Turns, then the turns between two rows, first turn first; the first pair answered
Gutuk (before => after):
[-23 -18  30  -2  -9  -6 -10 -10  19 -25   9 -47  21 -10  -7 -14  -3  24
 -18  -5  24  26  18  25  17  -9  -9 -26  -5  29 -16  29  17 -25  -8  14
 -26  25  -2] => [ -9 -28 -26 -28  16 -10   0   4 -11   6  -5  17 -14 -19  24 -12 -13  -1
 -37 -16  11 -18  22  19  18 -10 -10  -7 -33  32 -33  13  23 -22 -12  39
  21  18  -6]
[  8  -4   2   4   1   4  -5  20  12  -9   4 -11  -4  24 -16  -5  -4  12
   7   6  -1  17  -9  -8  -3   9 -14   1  26  -5  17   9 -15  21   4  -5
 -23 -15   7] => [ -7  -2   7  -1   6   7 -19  -1  18  -8   6 -13  -9  14   8 -13 -18   9
  -7   6  31  13   5  16 -13   8  11 -21  10   1   1   4  11  18   5  12
  -8  -9  -1]
[  6   3  10   3   4 -10 -20 -18   9  -2  -5  -7   6  10  14   1 -12  13
   0   1  20  -5   6  10 -18  10   5  -1  -3  10   1  -2  12  14   0   4
 -13  12  -2] => [ 21   0 -14  -2   9  -8 -13 -10  -3  11 -12  21  -7   9  18   7 -13   3
  -6   2  -3 -20   8   1 -11   3  -5  12  -6  10   9  -9   8  13  -3   9
  -5   5  -1]
Rer (before => after):
[ -2 -25 -11  -5 -16 -13  17  33   1 -10  -4 -15   6  -5  -4  -2   3  13
 -25   1 -33   1   1  -2  18 -13 -27  13  -4  20  -1  23  -9 -21   2  13
 -28  -3   0] => [ -2 -27  -7  -7 -21 -16  18  29  -1  -7  -5 -19  11  -6   1  -3   5   7
 -27  -3 -26   5   7  -2  12 -12 -25  12  -2  22  -6  25   3 -25  -3  18
 -24   1  -3]
[ -1 -15 -17  -4   6  -7  -2  -7  -7   9  -6  19 -19   4  14  -8 -15  -3
 -11   0  12 -20   5   1   2   3  -2  -5  -7 -10  -2  -7  19   0  -8   7
  12  -4  -3] => [  8  -1 -22  -6   9  -1   0 -11 -15  10  -6  28 -10  -5   6   1 -11 -17
  -4  -4  -1  -6  -1 -12   3   4   1   6  -9 -11  -1  -6   5  -8  -9  -8
  16   2 -11]
[  2 -17  20   1  30  12  10  22  -3   4 -18  -8 -17  11 -13   0  11   2
  10  -4 -23 -13 -16   0   6  -4 -21  17  22  17  -1  15   4 -10  -8   8
 -12   8   9] => [ -6 -21  29  -6  33  14   2  15  -2   1 -20 -13 -15  -7  -2  -4   8  10
   2  -3 -11 -12  -7  12   6  -7 -18   9  10  26 -16  19  19 -17 -12  17
  -7  15   4]
[  0  11  20  19  -6   7  -4  20  -6 -20  15 -18  13  14  -9  -3   4 -16
   4   8  -7   6  -4  -8  -1 -10  -8   6  19  13  10   8 -10   0   4 -18
 -26 -13  10] => [-16  -3  27  13  -4   4 -17  14  -2 -27  16 -28  10  13   1 -10  -3 -11
  -7  10  14   6  -1   8   3  -8   0  -8   4  22  -2  14   7  -9  -3  -8
 -30 -11   7]
tol (before => after):
[ -3  -7 -30 -39 -15   4  -4 -19  -1  32   6  32  -4   6  32  16 -21   5
  -7   0   1 -15   6  10  -4 -33  -7  21 -45  18 -39  13  -1   3 -17  36
  23 -11 -13] => [  6   1 -32 -34 -12  19 -16 -11   7  31   9  26 -13  32  20  15 -32   6
  11  13   3 -27 -12  19 -25 -15  -1  22 -23   2 -15  -5 -10  39 -11  23
  17 -38   5]
[  8   3 -14   2  -6   2  16   6  -3   4 -10   5   5  -8 -10   8  11  -2
   3  -8 -25  12   5 -31   8 -10  -3  19   2   8   7   7 -25 -17  10 -15
  -3   4  -5] => [  5   6  -1   7  -8  12   6  11   4   2  -3  -6   7  12 -19  10   6   8
  19   3 -12   1  -7 -14   0   2   2   7  20 -15  20  -4 -25   4  11 -12
  -8 -15  11]
[  7  14   5   8  -3   5  15 -16  -1   0   1  12   2  -8  14   5   3   2
  17  -9  26  15   3  -7   6   7  11 -17   2   5 -10  -3  -4   4   2 -15
   9   6 -11] => [  7  13   2  14  -6  10  19 -15  -2   2  -1  16  -2  -3  10   2  -5  -4
  17 -11  26  12   4  -6   5  -2   9 -17   1  -4 -14   1   0   6   1 -15
   2   4 -10]
[-32   2  24   2  -6 -27   5   9  -3 -40  19 -32  23 -10   7 -17  17  16
  -8  -7  -8  53   9   0  -4 -25  25   7  18  -3 -15  17 -11 -38  -4  -7
  -8  49 -20] => [-13  19  -9   2  -4 -24  30   2 -24 -16   0  17  11 -10  -1   3  14  -7
   6  -6 -49  30   1 -32  -8 -28  28  40  10 -11  -7   4 -37 -27  -7 -22
  20  40 -25]
rivo (before => after):
[ 12   9  13  23   5   2   1   9  20 -10   8  -1  15   8  -8   9 -11   0
  28  14 -16  19 -11  -7  -7  -1   3   2  24   5  10  -2 -24 -12  -1 -28
 -14  -8   9] => [  3   0  10  20   4  -6  10  -3  19 -13   8  -1  10  -2  -8   9  -7 -10
  22   7 -18  28   2 -14  -4  -9  -2   3  15  13  -2  -3 -21 -27  -5 -30
  -3   3   4]
[ 25  14 -40 -16   4 -11   3  33   6  12  21   0 -22   0  -7 -16  -9   8
  -2 -16 -12 -24  15  20 -17  -5  -1 -12  13  36  -2  14  14   1   0   7
 -12 -16   1] => [ 33  16 -49 -19   5 -12  14  35  -1  17  14   2 -26  -7  -7 -15  -6   6
   4 -19 -25 -25  14   4 -11 -12  -1  -1  14  37  -7  15   9  -7   0   1
  -6 -15  -3]
[  7  19   4  11   1  -4  14 -21  -7  -4  -8   9   1  -9  -1  24   6 -15
  13 -11 -13  12  -9 -25   7  -2  16   4  -2  -2   4 -22 -20  -8  -7 -35
   0  12 -16] => [ -8  15  21   9   4  -7   1 -39   0 -10  -6 -13   1 -21   9  17   3 -11
   6 -10  14  22   8   0   2  -1  22 -14 -16   6 -16 -24   7 -18  -8 -17
   5  17 -17]
[-32 -12   6   6  -9  27  -4  13   5  11 -13  15   6   0  18   9  -2  17
   1  36  24  11  31  49  -9   5  -2 -11  -9  12  -7 -11  23 -21   1   6
 -24  -2  -4] => [-17  -2 -13   5 -14  37  -4  28   0  12 -14  30   4  11   4  18  -1   9
  12  47   4  -3  13  39 -13  18  -6  -1   6   2  10 -25   5  -6  13  -3
 -22 -14   4]
Then:
Between the rows of a pair lie 2 to 3 turns.
[ 21  19 -13  14  -2  11   7  -1  -6   2   4   9   8  11 -19  13  -5   1
  13   1 -30   9 -14 -29  -3   2  -3  15  22 -12   6  -8 -29   8  -7 -35
  -5 -13  -8] => [ 16  -1 -34  -4  15  -2   6   7 -13  25   1  38  -8  10   4   7 -14  -1
  -3   5 -16 -27  -7 -11  -5   9  -6  11   1 -13 -11 -14  -4  22  -9   0
  21 -12   3] : tol, Gutuk, Gutuk
[ 11   6 -19  -2  10 -18   4 -15 -18  12 -10  17  -5  -7  25  13 -11 -19
  -7  -3   1  -1   2   0  -1   1   9   9 -12   2 -11 -16   5  -9  -9  -2
  18  10 -12] => [  5  17   1  10  -5 -14   5 -18 -13  -4  -2 -14  11 -13  12   8   2 -12
   4  -8  -3  27   2 -12  -1  -3  16   5  -2  -4  -3  -8 -11 -17  -6 -20
  -1  14 -17] : Gutuk, Gutuk, tol
[-25   3   3  -8   8   2  -7   2  13 -12  13 -37 -12 -17  19   0   7  10
  -1  -1  15  -3  13  29   0   4   7 -10 -19   5 -11  11   7 -21  16   4
 -11  23   4] => [ -6  12  -2  -1   2   0  12  12   6 -13  12 -29  -4  -9  -8  15  14   8
   8  -5 -25   9  -6  -8   4   5  -5  12  -7   5  10  15 -26 -20  14 -24
 -28  15   6] : Gutuk, Rer, Gutuk
[ 14 -13  22  30  10  -9  16 -10  19 -15  14 -15  28  27 -15  28  37  -7
  10   5  -6  45  11 -23  38 -13 -29 -12  -6  -5  30   0   9 -28 -22 -14
 -18   9 -42] => [ 33  -4 -19  20  27   4   6   2   3  23   0  40 -13  52   3  32  12 -12
  24  27   5 -14  -4 -17  14   9 -12  -9  -8 -38  38 -34  22  27 -17   7
  21 -25 -22] : Gutuk, Gutuk, tol
[  4  -4  -9 -17   8   5  -1  12  -5  16 -14  22  -8  20   3  -4 -20   5
   3  16   1 -27 -12   8 -23   4   1  10   9  -9  15  -3   3  22   4  13
  15 -20  12] => [-10   3  29 -11   2   6 -12   2  17  -7   1 -12   2  19   7  -3 -16  15
   8  17  23  -2  -6  22 -21  14   8  -7  20  -9  12  -5   7  25  10   8
  -2 -16  12] : Gutuk, Gutuk
